(in the rows, 100 means zero)
The rows of D fall into several groups, and each row is roughly a mix of its group's hidden directions.
D:
[93 98 113 89 78 85 105 110 98 118 145 116]
[112 123 92 101 119 91 81 94 88 88 83 60]
[86 77 68 90 90 117 106 112 128 122 94 91]
[118 125 131 108 107 91 91 91 71 76 93 102]
[94 81 116 90 80 74 87 105 84 110 63 100]
[117 92 117 75 106 96 87 109 121 128 78 79]
[121 126 128 107 109 95 90 94 69 80 86 103]
[79 95 92 114 83 122 127 124 97 83 77 110]
[76 75 69 92 90 103 106 97 130 118 110 102]
[96 107 103 101 108 124 110 130 106 114 69 130]
[112 104 117 134 96 125 103 108 113 104 135 93]
[90 73 77 88 84 120 98 107 129 122 113 106]
[117 93 119 75 111 106 92 123 116 125 87 76]
[119 126 135 107 107 96 88 97 72 79 101 101]
[136 107 120 94 87 101 73 118 104 113 119 114]
[101 95 73 115 125 116 85 98 104 79 68 86]
[106 82 97 78 99 77 94 97 78 103 59 86]
[77 75 74 96 94 94 114 98 129 118 121 106]
[91 110 93 110 96 122 122 137 104 99 77 122]
[118 98 125 83 105 115 92 111 114 110 105 142]
[127 115 133 107 98 105 87 98 72 76 91 100]
[103 79 117 98 127 82 77 70 98 121 93 103]
[78 98 83 111 106 129 63 107 92 109 92 83]
[94 84 113 91 80 101 114 106 111 119 127 137]
[112 122 107 95 123 71 138 113 99 108 93 99]
[90 56 76 107 83 111 101 97 119 111 111 108]
[117 121 116 92 113 69 139 108 100 96 96 98]
[81 100 68 93 123 102 126 85 89 81 88 84]
[103 102 128 103 76 87 101 104 91 116 140 115]
[129 100 112 89 119 92 83 66 106 107 125 94]
[88 95 84 96 83 65 91 92 74 94 74 84]
[123 95 136 102 89 110 82 118 114 121 110 116]
[90 107 92 113 80 119 120 133 111 73 96 116]
[123 103 101 95 128 84 100 70 88 125 112 82]
[104 105 86 122 109 111 94 98 84 72 66 76]
[97 91 111 86 69 94 115 113 98 112 131 128]
[108 121 91 105 115 94 87 95 85 83 78 59]
[95 99 117 88 68 88 117 110 91 113 134 117]
[115 127 125 105 108 81 106 94 76 73 84 91]
[84 101 96 100 72 130 114 124 106 76 86 113]
[98 83 88 93 97 124 106 134 121 124 109 81]
[119 109 75 91 114 106 84 102 96 79 64 80]
[93 121 97 84 78 124 97 138 111 99 90 116]
[121 89 109 108 128 77 90 66 102 104 121 95]
[79 98 79 90 85 124 64 81 109 102 89 103]
[98 79 76 118 110 126 98 103 107 79 69 113]
[104 99 70 96 127 112 88 97 112 85 64 86]
[123 121 135 108 105 104 83 99 70 82 101 103]
[117 119 134 108 99 98 85 93 73 71 101 97]
[116 94 107 61 109 89 86 109 109 120 71 88]
[120 90 110 74 110 95 89 103 116 123 73 73]
[93 110 108 128 104 129 113 109 118 99 136 97]
[100 81 121 107 90 109 107 97 116 119 117 142]
[106 103 115 98 92 84 81 106 99 120 148 108]
[108 92 108 66 105 85 87 109 111 122 68 83]
[73 103 67 102 105 84 114 75 91 84 85 83]
[93 79 110 85 90 79 95 97 78 101 60 116]
[103 98 100 119 120 122 129 117 103 104 75 127]
[78 81 72 84 87 103 108 96 134 117 113 103]
[130 104 101 96 125 91 104 66 92 114 120 82]
[111 128 129 107 115 76 111 100 78 78 101 91]
[82 80 65 95 103 93 121 103 125 125 99 105]
[84 105 85 125 96 104 114 80 86 73 117 129]
[112 93 107 83 106 86 81 60 92 109 118 76]
[103 101 86 106 107 115 110 95 94 76 52 87]
[123 100 104 88 115 87 91 62 92 111 122 78]
[104 110 111 81 90 77 89 106 99 121 144 100]
[94 95 88 60 110 82 98 94 93 99 66 116]
[126 127 87 99 97 91 107 103 105 90 141 84]
[87 90 114 94 73 95 120 109 100 115 133 127]
[116 130 81 96 84 102 117 112 98 88 131 79]
[96 81 120 103 82 107 115 101 111 116 118 141]
[75 80 93 105 79 120 72 93 111 88 121 83]
[91 70 124 92 108 101 72 71 105 105 84 112]
[81 108 94 133 100 118 118 91 102 83 129 116]
[108 119 77 87 112 93 90 103 88 82 78 62]
[114 86 121 72 110 101 93 116 113 125 74 82]
[78 89 79 93 115 93 121 73 90 85 71 100]
[106 101 97 131 120 116 89 89 95 81 65 85]
[82 77 79 86 79 94 115 90 135 103 116 102]
[80 89 97 96 73 112 70 74 110 82 117 102]
[90 93 61 90 117 113 103 105 110 82 69 90]
[118 92 104 63 122 104 99 114 107 116 77 79]
[95 86 92 71 108 82 101 82 92 98 58 111]
[81 78 110 115 114 107 103 109 102 108 63 128]
[83 88 98 66 105 83 102 109 84 101 62 108]
[73 93 80 119 105 98 124 84 86 85 88 72]
[126 109 95 98 117 109 88 90 101 86 55 87]
[80 76 63 100 103 106 108 108 121 128 95 99]
[109 110 79 114 112 103 81 103 83 74 78 69]
[105 107 87 109 120 110 97 91 96 80 57 76]
[83 78 66 88 92 108 110 105 130 123 98 99]
[94 80 104 94 82 104 107 110 112 115 128 140]
[83 90 110 95 104 68 57 101 105 117 95 105]
[63 75 98 112 82 104 108 106 89 88 70 100]
[72 80 79 110 90 125 70 100 106 102 105 82]
[105 70 123 106 115 95 80 68 114 89 103 115]
[125 100 95 66 120 99 93 110 107 114 85 69]
[93 80 94 108 88 132 59 91 95 105 110 113]
[90 101 61 106 115 104 87 110 93 76 88 72]
[90 101 84 130 104 101 112 67 114 96 102 68]
[110 114 98 102 114 130 126 123 101 114 78 122]
[106 128 126 116 121 93 85 101 67 86 101 95]
[91 97 75 116 114 101 118 57 104 85 92 89]
[118 96 135 103 88 108 84 129 113 125 108 91]
[119 126 105 90 119 83 131 116 96 109 74 97]
[100 112 103 84 102 134 108 121 100 120 70 120]
[78 107 96 140 89 111 114 95 96 84 129 107]
[130 98 107 109 127 84 97 73 109 97 130 99]
[118 133 129 102 115 82 102 95 75 85 95 106]
[86 95 105 103 105 125 112 121 100 111 61 126]
[113 103 79 105 121 112 86 96 101 79 60 84]
[93 106 110 79 73 81 112 111 92 114 138 105]
[122 93 114 95 104 101 89 105 120 125 91 59]
[89 107 97 141 90 111 109 84 102 86 129 115]
[69 96 94 116 98 114 63 94 93 87 111 77]
[67 88 87 111 98 115 66 91 103 103 126 96]
[112 96 106 126 121 113 120 113 119 87 95 134]
[127 114 89 97 111 106 128 78 84 105 118 74]
[84 72 78 110 87 130 79 109 106 103 90 79]
[109 102 100 98 91 74 78 86 109 83 139 84]
[91 111 59 100 112 89 111 77 90 81 100 76]

In each list below, one row fits none of the groups, and each other row fits one group, some only roughly. Which row is it?
  K807: [115 110 146 108 81 91 108 89 88 115 113 110]
  K869: [79 86 89 118 103 125 59 93 84 96 105 97]
  K58: [78 122 93 131 106 107 106 88 81 85 95 130]
  K384: [121 101 121 90 93 106 89 118 92 103 111 145]
  K158: [79 95 93 94 80 128 62 95 105 86 114 87]
  K49: [98 102 67 107 123 108 123 73 93 79 102 82]
  K46: [94 90 93 69 100 78 97 100 75 94 65 116]
  K36: [134 111 106 87 114 88 88 80 113 101 134 94]
  K480: [113 117 115 101 101 108 79 79 76 86 68 118]
  K838: [97 87 104 103 104 66 71 70 98 100 121 85]
  K368: [70 84 84 110 85 115 67 78 105 86 103 92]
  K84: [105 84 117 109 127 115 100 96 110 109 74 135]
  K854: [104 101 134 98 85 103 83 132 114 122 112 115]
  K58
  K715: [68 96 85 96 83 108 73 82 114 85 124 90]
  K767: [106 104 94 90 116 72 87 77 83 129 108 76]
  K159: [78 94 94 78 90 73 96 116 73 100 71 93]
  K612: [93 105 66 81 129 100 92 99 117 95 80 77]
  K335: [110 133 122 102 121 105 80 105 68 108 91 106]
  K675: [118 116 112 97 113 81 136 124 99 94 82 84]
  K896: [97 95 99 73 100 55 104 85 91 98 76 109]
  K799: [106 126 114 110 120 69 103 81 78 85 93 114]
  K686: [106 123 107 98 126 68 129 95 96 103 90 120]
  K400: [118 107 95 78 107 90 86 112 123 123 90 65]
  K604: [102 110 64 85 117 98 80 104 100 86 85 69]
  K616: [94 106 69 92 124 99 115 66 107 84 86 88]
  K698: [123 100 119 88 85 90 75 103 99 109 98 141]
  K896
  K381: [124 119 117 96 99 122 69 100 73 96 82 103]
  K315: [114 112 98 129 102 124 109 104 100 90 142 91]
  K78: [88 117 84 118 92 98 116 147 106 94 95 113]
  K609: [93 114 80 98 117 99 104 96 93 82 68 63]
  K731: [126 108 98 73 82 83 77 114 90 104 129 107]
  K96: [66 91 77 91 96 92 113 100 130 110 121 85]
  K24: [84 83 62 87 87 109 99 94 127 118 84 98]
  K934: [118 117 92 125 107 121 105 90 106 89 141 106]
  K321: [118 115 113 99 126 76 131 113 94 117 107 117]
  K674: [108 85 105 100 120 72 84 64 89 112 113 83]
  K628: [88 84 74 81 90 92 128 98 133 114 103 108]
  K89: [85 112 80 106 127 93 94 93 96 89 87 58]
  K902: [123 123 113 98 112 101 93 95 65 71 95 115]
  K15: [98 109 77 107 103 105 99 106 80 69 71 71]
  K144: [113 121 98 122 107 120 102 96 117 94 143 105]
  K902
  K765: [112 85 125 100 115 111 80 92 126 92 100 135]
  K247: [87 91 110 93 89 73 55 95 112 91 115 100]
  K980: [110 109 99 106 123 123 121 124 112 108 80 129]
  K596: [94 101 72 96 123 101 115 67 112 93 93 71]
  K958: [78 106 87 100 60 105 105 124 101 73 102 90]
  K439: [134 120 100 85 114 90 95 81 98 109 128 80]
  K296: [95 93 134 108 74 99 125 97 95 112 117 126]
  K706: [68 76 113 90 94 99 81 88 93 105 65 109]
  K413: [102 104 130 81 82 92 76 122 113 119 97 123]
  K33: [91 92 77 100 124 111 131 69 103 82 90 94]
  K494: [120 114 87 127 115 85 121 105 106 83 132 99]
  K329: [75 92 98 92 91 121 111 112 85 116 59 100]
  K995: [92 85 89 74 112 95 112 89 78 83 75 129]
  K761: [111 86 101 112 95 83 65 84 94 93 119 68]
  K519: [117 110 127 81 72 83 103 104 91 116 126 114]
  K761
  K654: [114 91 133 91 82 96 79 126 94 116 97 123]
  K589: [90 90 116 102 105 121 90 117 111 102 64 132]
  K873: [114 110 102 94 109 65 133 84 100 101 90 127]
  K29: [106 91 64 97 112 113 92 111 101 75 68 87]
  K305: [106 122 96 93 121 69 95 63 99 105 112 88]
  K193: [123 107 103 116 109 128 101 112 105 96 141 114]
  K342: [79 85 82 110 104 86 115 73 91 90 70 80]
  K990: [94 86 113 88 87 82 62 79 109 85 121 91]
  K514: [66 75 113 103 83 100 79 105 108 89 76 116]
  K314: [82 93 90 100 85 135 60 98 102 95 98 84]
  K777: [82 100 89 99 71 129 126 111 91 83 81 92]
  K683: [83 91 81 108 131 116 100 88 114 87 66 89]
  K305
  K892: [88 84 84 87 91 97 126 116 135 116 115 86]
  K137: [91 105 64 104 118 103 121 71 93 77 100 92]
  K996: [121 134 85 97 99 117 126 127 100 102 114 99]
  K372: [90 104 97 138 86 108 106 95 91 83 126 129]
  K222: [97 102 124 80 84 84 97 85 97 120 136 117]
  K932: [129 114 90 87 102 100 109 75 96 96 129 71]
  K981: [81 90 98 107 82 119 58 81 96 84 114 99]
  K27: [110 119 117 113 111 91 82 82 65 85 80 110]
  K754: [103 92 67 89 113 120 101 103 110 81 62 100]
  K803: [83 85 102 124 96 115 62 87 85 87 119 99]
  K222
  K195: [78 89 111 90 94 93 119 101 117 126 132 121]
  K93: [79 90 59 103 113 113 103 109 103 78 79 87]
  K537: [63 93 91 100 63 101 101 109 92 81 94 83]
  K864: [87 107 74 110 118 112 123 83 109 87 111 67]
  K717: [85 104 71 106 126 107 96 97 102 82 74 70]
  K351: [98 76 78 87 87 117 116 122 129 117 96 84]
  K127: [75 96 99 106 85 124 112 127 100 94 66 115]
  K634: [76 105 86 86 60 112 104 115 91 83 93 81]
  K394: [130 118 131 101 108 96 92 95 69 92 96 120]
  K841: [108 84 106 62 100 103 74 113 105 113 75 83]
  K734: [76 77 79 106 98 110 102 117 124 119 127 91]
  K787: [109 89 138 108 76 100 83 125 95 116 101 115]
  K109: [80 115 85 132 85 102 108 103 93 82 134 108]
  K841
  K386: [67 105 88 124 86 98 111 90 84 80 111 126]
  K99: [116 95 132 97 72 99 108 99 97 115 118 133]
  K422: [120 89 123 101 75 103 108 102 104 112 116 140]
  K63: [89 85 115 88 114 116 92 95 95 126 60 114]
  K92: [89 110 67 112 117 106 120 74 107 84 111 78]
  K42: [67 79 81 102 84 101 86 88 120 90 126 89]
  K827: [87 104 103 89 82 135 106 125 106 96 73 121]
  K583: [87 96 78 108 121 104 122 68 110 92 87 73]
  K445: [69 94 69 101 98 121 69 94 106 111 89 92]
  K920: [115 130 111 103 132 82 121 112 81 108 88 99]
  K900: [105 93 103 72 109 86 92 120 102 121 81 63]
  K808: [122 115 90 111 92 99 115 101 110 70 138 89]
  K771: [102 127 116 112 119 102 71 89 67 96 92 111]
  K232: [97 126 99 106 129 86 138 111 111 99 94 116]
  K232
  K638: [124 105 119 86 90 104 82 127 93 105 117 133]
  K845: [75 78 68 96 89 89 106 76 123 106 101 114]
  K500: [80 89 77 88 97 101 126 117 130 114 107 80]
  K202: [129 108 98 94 97 92 105 81 100 87 138 73]
  K563: [92 72 94 92 82 93 126 107 130 108 127 102]
  K8: [124 112 119 111 106 107 79 88 68 89 78 117]
  K28: [108 127 130 115 97 98 95 97 64 84 85 106]
  K85: [90 116 86 112 115 96 95 98 83 80 84 57]
  K411: [88 86 102 118 90 125 123 113 108 71 84 122]
  K868: [98 92 126 129 106 133 116 111 115 106 120 100]
  K945: [96 79 86 85 81 97 109 85 129 114 121 127]
  K28
  K680: [74 77 114 92 103 90 70 91 98 116 70 107]
  K861: [97 105 127 90 97 83 100 94 109 131 138 108]
  K828: [118 119 84 99 105 96 84 103 82 77 74 69]
  K143: [124 111 92 81 123 88 94 71 114 107 127 90]
  K82: [115 105 123 91 87 104 80 133 96 110 114 131]
  K906: [115 115 97 117 106 122 105 99 98 84 139 126]
  K551: [122 116 97 82 114 83 88 81 90 126 120 76]
  K518: [86 79 124 95 100 115 76 99 115 94 75 128]
  K543: [86 99 78 116 122 115 128 73 106 85 102 82]
  K882: [87 107 71 113 114 102 115 88 104 93 106 57]
  K740: [130 132 90 75 93 119 107 105 101 101 121 88]
  K224: [92 97 99 115 110 112 117 130 106 105 72 135]
  K143
  K207: [97 90 131 88 91 105 94 124 94 108 94 141]
  K153: [94 62 85 92 79 104 114 112 127 110 118 94]
  K397: [98 102 141 103 91 91 111 87 105 128 124 116]
  K815: [90 98 93 68 95 70 87 107 94 111 67 86]
  K688: [119 92 130 86 85 98 79 125 94 113 97 127]
  K915: [119 112 97 120 113 131 110 104 108 90 137 108]
  K364: [103 86 116 90 68 104 122 107 100 107 109 138]
  K960: [127 93 111 81 122 78 95 102 78 130 102 94]
  K506: [83 91 92 92 76 133 66 98 112 93 103 84]
  K984: [85 94 80 81 96 85 129 102 135 110 119 99]
  K960
  K110: [105 97 127 80 82 87 76 124 103 120 90 121]
  K782: [80 83 68 88 88 101 101 82 126 122 93 114]
  K670: [80 90 84 82 90 95 115 107 138 113 123 91]
  K760: [116 116 123 109 101 98 79 79 70 78 89 116]
  K326: [74 99 79 128 106 106 123 74 102 85 97 82]
  K255: [97 131 92 77 88 119 108 126 89 123 83 98]
  K532: [91 84 116 99 96 102 104 102 121 124 130 135]
  K796: [90 107 69 89 131 99 90 97 111 93 81 70]
  K456: [134 117 101 100 112 131 123 104 113 92 111 117]
  K252: [75 88 95 105 88 114 54 107 117 95 105 90]
  K252
  K837: [112 132 137 99 107 94 93 105 81 80 116 90]
  K548: [109 138 116 100 117 101 98 113 76 96 75 84]
  K705: [76 112 87 133 77 98 107 103 86 81 123 109]
  K460: [98 100 75 74 102 71 95 101 77 94 76 79]
  K568: [77 95 90 114 72 114 118 127 102 75 87 108]
  K2: [89 79 101 119 94 128 60 100 89 99 117 98]
  K91: [124 127 124 106 121 85 115 106 74 101 105 113]
  K126: [77 82 118 89 94 111 75 110 113 103 73 125]
  K881: [131 89 126 81 92 102 80 109 109 117 89 123]
  K90: [106 102 126 97 79 103 78 134 98 108 110 128]
  K458: [130 105 111 88 130 95 84 76 107 121 118 99]
  K112: [102 114 84 88 131 131 94 87 99 82 75 94]
  K112
  K842: [89 105 113 82 109 82 98 94 118 132 136 101]
  K834: [66 88 102 104 90 113 103 125 96 102 63 114]
  K204: [86 70 88 92 76 108 98 92 128 106 129 106]
  K288: [68 102 76 115 108 94 115 85 106 90 93 66]
  K408: [125 115 115 79 99 85 139 117 112 100 94 94]
  K151: [93 89 128 113 73 102 118 102 94 109 123 130]
  K722: [95 110 119 120 76 113 122 109 100 121 134 100]
  K249: [79 69 84 99 83 109 93 95 127 102 130 93]
  K95: [92 109 64 99 125 104 114 75 114 93 103 76]
  K10: [65 92 66 94 88 92 104 89 121 93 91 81]
  K226: [111 139 116 97 126 83 101 94 77 98 85 110]
  K23: [130 113 123 101 117 81 130 115 91 103 85 108]
  K499: [125 126 122 99 112 115 77 103 74 96 85 114]
  K571: [98 98 130 95 85 93 111 99 107 127 134 122]
  K852: [72 107 87 103 68 110 111 133 96 87 86 99]
  K722
  K38: [96 110 65 107 123 109 118 76 97 83 103 77]
  K421: [124 107 124 109 97 114 71 89 73 84 96 116]
  K404: [109 124 81 101 95 124 137 125 91 99 96 93]
  K309: [108 132 99 110 111 86 96 93 107 70 84 69]
  K373: [106 86 129 112 78 111 121 96 101 108 99 138]
  K189: [91 83 77 84 86 106 123 116 133 114 101 83]
  K203: [86 91 133 130 74 101 97 121 109 113 105 107]
  K991: [115 102 102 93 110 61 137 92 104 106 98 119]
  K665: [86 78 104 83 95 78 94 86 100 108 55 103]
  K593: [110 99 108 65 89 84 91 103 114 124 130 115]
  K737: [87 97 77 101 120 103 122 65 95 77 81 100]
  K289: [117 112 91 86 112 73 81 84 94 118 126 77]
  K575: [93 78 110 85 93 78 95 95 88 109 55 95]
  K309
  K478: [106 94 64 98 106 116 95 109 97 73 65 93]
  K605: [132 113 98 103 109 105 116 80 103 87 138 87]
  K527: [78 90 68 82 92 96 97 83 128 120 102 115]
  K692: [86 78 97 101 69 112 110 98 118 118 105 135]
  K788: [108 89 122 96 72 101 109 106 101 112 122 139]
  K472: [103 125 84 86 122 89 79 93 102 94 90 62]
  K55: [66 87 79 96 99 93 107 101 127 112 131 92]
  K700: [95 94 98 84 88 91 133 117 134 107 119 85]
  K332: [127 124 131 103 102 99 91 87 78 79 99 118]
  K512: [87 92 76 105 121 106 124 78 93 86 82 72]
  K692
